One vector is turned by the same rotation once a step. Each row is the vector after some number of steps, and that number follows the row.
The counts run from 0 to 553.
[101 117 136 126 125 121 151 123 111 174  98 116 121 117 149 164 105 149
 145 170 109 143  68  77 143 115 128 122 144 129 159 153 110 145 103  55
 149 170 113 192 136 100  91 115 123 136 113 145  87 158 132 134 132 150
 115 135]  310
[ 83 150  97 135 155  82 151 130 121 131 114 116 134 176 154 153  80 137
 158 140 108 153 103 102 135 128 135 154  91 125 117 111  87 126  99 123
 169 125  96 145  87 136  71 108 132 122 161 106 125  84 131 146  90 168
 134  87]  171
[107 138 124 123 131 106 142  80 117 104 104 108 128 126 152 164 134  99
 128 151 129 144 112  65 129  71 146 116 121 135 160 137 101 137 110 100
 146 118  75 159 105 135 109 111 110 131 183 105 136  83 117 147  81 167
  99  68]  94
[106 123 121 100 140 110 139 134 116 108 108 131 171 162 156 136 101 120
 160 171 105 162  99 139 180  86 171 150 123 117 122 136 130 178 133 145
 161 133  74 181  92 158 126 103 122 108 149 111 110 111 142 140 100 153
  98  94]  260
[ 85 132 128 101 152 102 123 143  94 139 106 137 108 175 144 141  85 133
 170 127 121 167 111 129 167 112 154 139 145 120  82 132 130 167 117  93
 147 128  74 167 125 122  64 105 134 133 169 132 148 115 158 152 122 180
 134 117]  150
[157 125 116 116 125 121 136 104 133 143 105 110 162 135 158 158  92 128
 157 159  79 102 117  80 111 102 177 110 133 122 156  97 115 117  92  85
 173 127 101 162 145 129 102 134 102 159 146  86 103 110 139 154 122 160
  98  84]  456
[140 117 109 105 139 128 135 115 115 120 102 116 138 143 149 164 121 126
 175 178 102 199  83 105 123 104  95 102 167 110 115 110 127 149 111  72
 149 121  81 156  87 104 131 138 134 144 136 131 132  76 166 117 138 143
  97  97]  15
[ 65 118 124 112 133 108 176 101 101 122 107 116 138 124 166 184 121 139
 127 189 139 148  95  68 189 102 125 146 128 141 126 148 148 153 145  83
 163 145  80 155 126 137 124 105 113 118 167 133 108 121 108 134 100 142
 116 113]  333
[ 85 134 123 111 138 141 119 100  70 151  92 126 120 127 152 124  55 150
 141 179 136 158  81 128 117 113 115 180 135 128 102 126  96 170 134  69
 128 150 113 165 111 126  85 113  95 136 146 141 132 130 139 136 118 145
 101 115]  317
[112 127 117  88 150 109 125 140  85 122  86 120 125 141 142 140 116 141
 146 190 135 175  95  65 191 114 108 144 125 100 105 119 127 134 141 123
 157 144  84 160 107 130 102  96 136 146 164 143 114 104 157 131  87 131
  95  99]  337
[ 94 146 114 120 134 129  76  88 100 140  92 119 107 121 131 130  96 129
 144 184 107 177  69  75 137 101 119 127 159 107 139 102  95 150  92  98
 152 141 119 176  94  93  93 138 124 155 110 158 114 119 151 110 125 131
 112 115]  207
[126 131 140 111 122 121 140 135 131 115 116 109 146 139 162 158 123 126
 132 169  85 184  92 101 123  89 114 136 156 142 161 148 100 136 114  83
 163 152 113 188  97 135 137  91 104 132 145 131  99 136 128 115 132 149
  67  81]  182
[110 147 138 110 155 117  86 145 102 133 101 118 144 144 156 165 104 138
 147 159  99 164  76  83 159  92 132 110 131 155 165 126 100 137  64 125
 173 139 102 188 109 112 100 115 123 152 146 146 100 114 148 118 124 142
  95  86]  546
[119 100 111 100 137 114 169 136 132 131 118 121 148 177 164 191  91 174
 153 181  95 138 118  80 139 109 129 141 110 127 147 127 108 136 134 110
 152 129  88 166  99 149  86  95 122 123 142 123 101 109 134 154  89 163
 146 156]  67
[113 109 126 107 140 125 136  66 116 142  86 140 146 117 139 168  78 126
 161 171 147 112 100  87 118  95 140 128 171 125 135 126 140 166 142  57
 137 123  88 158 155 103  88 103 110 118 172 127 150 122 115 158 116 161
 118 114]  222
[106 112  97 118 147  97 151 142  91 129 101 117 127 177 156 157 108 156
 158 152 116 140 137  89 143  97 159 140 134 139  96  77 116 129 128  98
 164 120 106 149 130 155  84  90 108 121 123 113 116 145 134 184  86 188
 135 152]  63
[100  77  87 128 144  99 157 103 117 139  85 113 162 121 185 165  87 144
 171 149 159 131 115  90 119 138 113 158 150 125 118 124 108 136 110  49
 145 141 113 156 132 108 106  90 119 140 145 126 100 130 143 150 121 155
 158 119]  141
[104 134  81  98 153 103 115  93 106 101  76 143 135 160 149 148 119 135
 159 160 137 182 107  71 136 136 109 141 137 103 104 120 104 155 141  84
 116 143 112 151 126  74 104  72 113 130 149 134 117 119 167 126 104 155
 142 114]  506
[119 148 127 114 135  90 114 122 107 110  96 147 161 163 147 123 134 104
 140 145 100 180 116 102 155  89 186 157 125  98 145 152 125 170 122 137
 152 150  85 169 122 124 126  76 114 132 172 113 124 115 159 141 103 175
 107  76]  262
[115 113 106 133 104  99 147  98 118 144 100 115 144 126 162 115  86 114
 144 138 124 129  81 118 150  93 190 148 132 102 135 137 122 187  90 105
 145 135  84 186  88 124 106 137 126  97 101  98 121 140 116 171 120 142
 102  99]  25
[127 127 120 121 121 131 119 143  92 144 110  98 131 122 152 124 119 124
 145 158  92 155 103  93 121 101 117 139 149 133 133 106  81 104  72  81
 150 138 108 190 114 133 109 123  94 173 122 121  93 144 146 129 127 151
  71  75]  550
[119 114 120  67 181 120 136 112 120 117  80 128 169 144 168 156  88 131
 172 163 145 142  98  92 135 130 127 122 129 118  93 143  99 151 136 114
 139 116 100 180 128  98 108  80 108 122 172 128 128 118 157 136  78 131
 127 100]  243
[ 88 102  95 122 151 109 117  93 110 112  83 125 169 134 159 164 119 129
 156 168 147 169  78  94 137  99 136 122 169 120 117 113 114 165 140 105
 146 118 105 173  95  95 130  74 115  93 107 130 112 129 120 135 130 152
 129 128]  33
[103 170 122 124 143 119 116 124  96 106  96 117 156 147 150 129 101 126
 126 191 101 189  65 114 122  81 127 145 144 127 126 101 115 128 100 103
 179 143 122 149 127 110 141  88  96 131 137 109 112 116 149 120 154 153
  71  90]  186
[ 92 131 109  84 135 121 173 107 102 122  89 131 137 141 141 177 128 145
 133 186 107 142 111  71 152 100 140 129 135 132 124 161 122 152 127  71
 131 144  70 155 126 114 111 122 111 138 148 115  95 115 152 121  89 171
 141 150]  331
[105 128 162 115 115 112 134  94 119 153  79 132 139 121 157 148 103 101
 156 158 101 182  62 119 132  68 169 136 142  99 128 162 118 176 115  92
 137 138  93 189 143 112 111  95 102 124 127 127 134 125 131 136 149 184
 124 127]  391
[122 106 118 123 149 111 105  75 126 126  94 103 177 119 178 165 104 103
 179 155 111 160  90  91 116 106 117 124 153 113 131  98  83 114 103  91
 163 120 122 177  98  98 124  95 106 139 137 125 123 105 134 127 122 146
 121  79]  375
[ 99 106 120 125 132 104 167  89 102 141  80 104 161 107 180 169  95 129
 161 125 139 141  99 108  84 132 161 110 162 136 143 155 102 162 107  55
 152 138 115 151  96  89 119 130  91 120 126 114 106 131 137 129 124 158
 131  97]  480
[ 88 149  75 125 156 107 113 119 105  97  85 137 178 160 139 113 128 118
 160 137 112 140 110  84 147 130 178 131 143 104 145 112  93 148  86 115
 126 134  82 185 118 101 124  90  91 132 141 102  79 119 158 122  98 146
 118  77]  266
[136 120 120  82 148 108 161 131 127 113  92 111 179 162 183 165 104 149
 148 160  97 147 133  96 124 108 171 103 144 138 128 148 127 166 140  75
 195 149 111 146 120 126 148  95 118 131 160  88  91 131 153 129 118 141
 112 108]  349
[107 136 125 115 140  95 127 144 111 108  91 132 172 174 151 119 112 109
 143 153 119 167 109 123 164  87 180 142 123 118 129 150 132 179 126 143
 153 137  72 174 103 151 120  76 124 119 168 113 122 110 151 141 102 172
 104  84]  261
[122 126 133 123 129 111 123  89 139 142  81  92 145 125 166 130  62 106
 151 158 133 130  92  90  92 109 157 120 133  77 132 133  89 166 140 100
 166 139 110 159 100 104 102  93 115 123 164 105 143 115 136 141 105 127
 104  74]  111
[122 107 117 114 139  91  99  84 122 157  87 131 141 125 170 140 110 126
 184 142 120 122  94  74 166 119 171 126 132 116 116 122 106 145 127  92
 156 136 130 203 144  90  97 106 101 124 115 116 100 167 115 150  88 149
 132 107]  135
[105 122 120  99 144 113  99  61  90 125 106 148 124 128 151 178 108 123
 161 164 116 149 101  89 141  86 138 113 162 152 133 132 134 169 110  58
 125 125 105 175 134 107  95 138 100 129 148 131 130 113 144 131 109 183
 131 125]  224
[111 109 144  93 149 103 131 108 108 150  83 131 150 133 163 138 101 120
 155 145 116 156 130 106 133 140 158 146 145 115 114 167 105 171 171  84
 152 157 109 174 103 122  91  82  93 121 185 135 119 149 128 135  62 166
 131  94]  240
[126 108  91 129 127  87 106  64 108 113  94 121 133 136 163 159 112 120
 164 167 119 207  96  66 125 119  99 147 130 115 104 125  94 151 142  77
 134 136 149 148 107  94 111 101 106 128 122 132 126 111 133 155 118 163
 132 102]  36
[123  91 141  87 129 120 126 117 133 121 125 147 124 162 167 159  98 153
 155 154 100 165  95 108 143  90 135 130 156 143 135 178 113 175 117  71
 152 148 111 205 109 129 110 103 131 133 124 123 112 162 149 141 129 157
 132 147]  49
[ 96 154 117 131 144 112 112 116  94 113 107 102 142 140 160 133  93 124
 139 182 120 181  78 116 131  67 130 151 140 124 125  96 114 134 112  95
 190 134 127 154 108 134 135  96 109 124 137 108 124 118 130 139 149 149
  53  66]  187
[ 77 149  99 105 130 112 155 138  85 106  91 122 114 150 157 112 104 155
 123 172 134 140  90  98 128 110 145 160 125 134  99 143 113 140 102  45
 142 159 106 173 153 106 105  84  98 135 133 107  99 171 148 144 122 149
 102 108]  420
[110 136 113 126 133 114 162 137 142 155 116 109 156 157 162 175 112 145
 150 162  54 147 120  90 123 105 157 139 127 102 135 100 102 120 128  80
 186 128 109 146 119 145  99  89 102 138 152 106  99 119 125 130 102 191
 158 139]  537
[ 87 132  94 138 143 121 110 103  90 151  76 114 143 145 127 146  97 138
 139 168 116 173  85 105  93  88 155 151 175 102 146  83 115 165 129  87
 141 129 109 123 101 106 100  82 101 109 119 136 123 109 140 147 144 189
 125 144]  296
[124 111  91 141 110  98 142 127  95 143 108  89 127 124 152 147 145 143
 138 169 106 172  90  77 163 102 140 126 139 112 159 112 118 131 106 106
 162 148  97 165  55 153 116 153 121 145 104 135  82 115 136 138 101 133
  79  91]  101
[107 128 155 126 134 111 133 128 155 141 106 105 143 139 154 164  90 129
 135 173 125 148  96  84 136  85 118 137 127 115 170 145 101 120  95 114
 170 127  83 171 116 130  90  74 124 153 193 143 137  98 120 129 122 148
 115  90]  543
[107 106  98 133 112 115 154  84 128 138  79 122 159 110 152 119 124 111
 145 157 138 143  96  94 111 115 162 162 162 101 156 134 107 169 140  67
 116 154  81 184 109  94 120  75 104 103 114 113 111 147 129 145 122 163
 106 102]  30
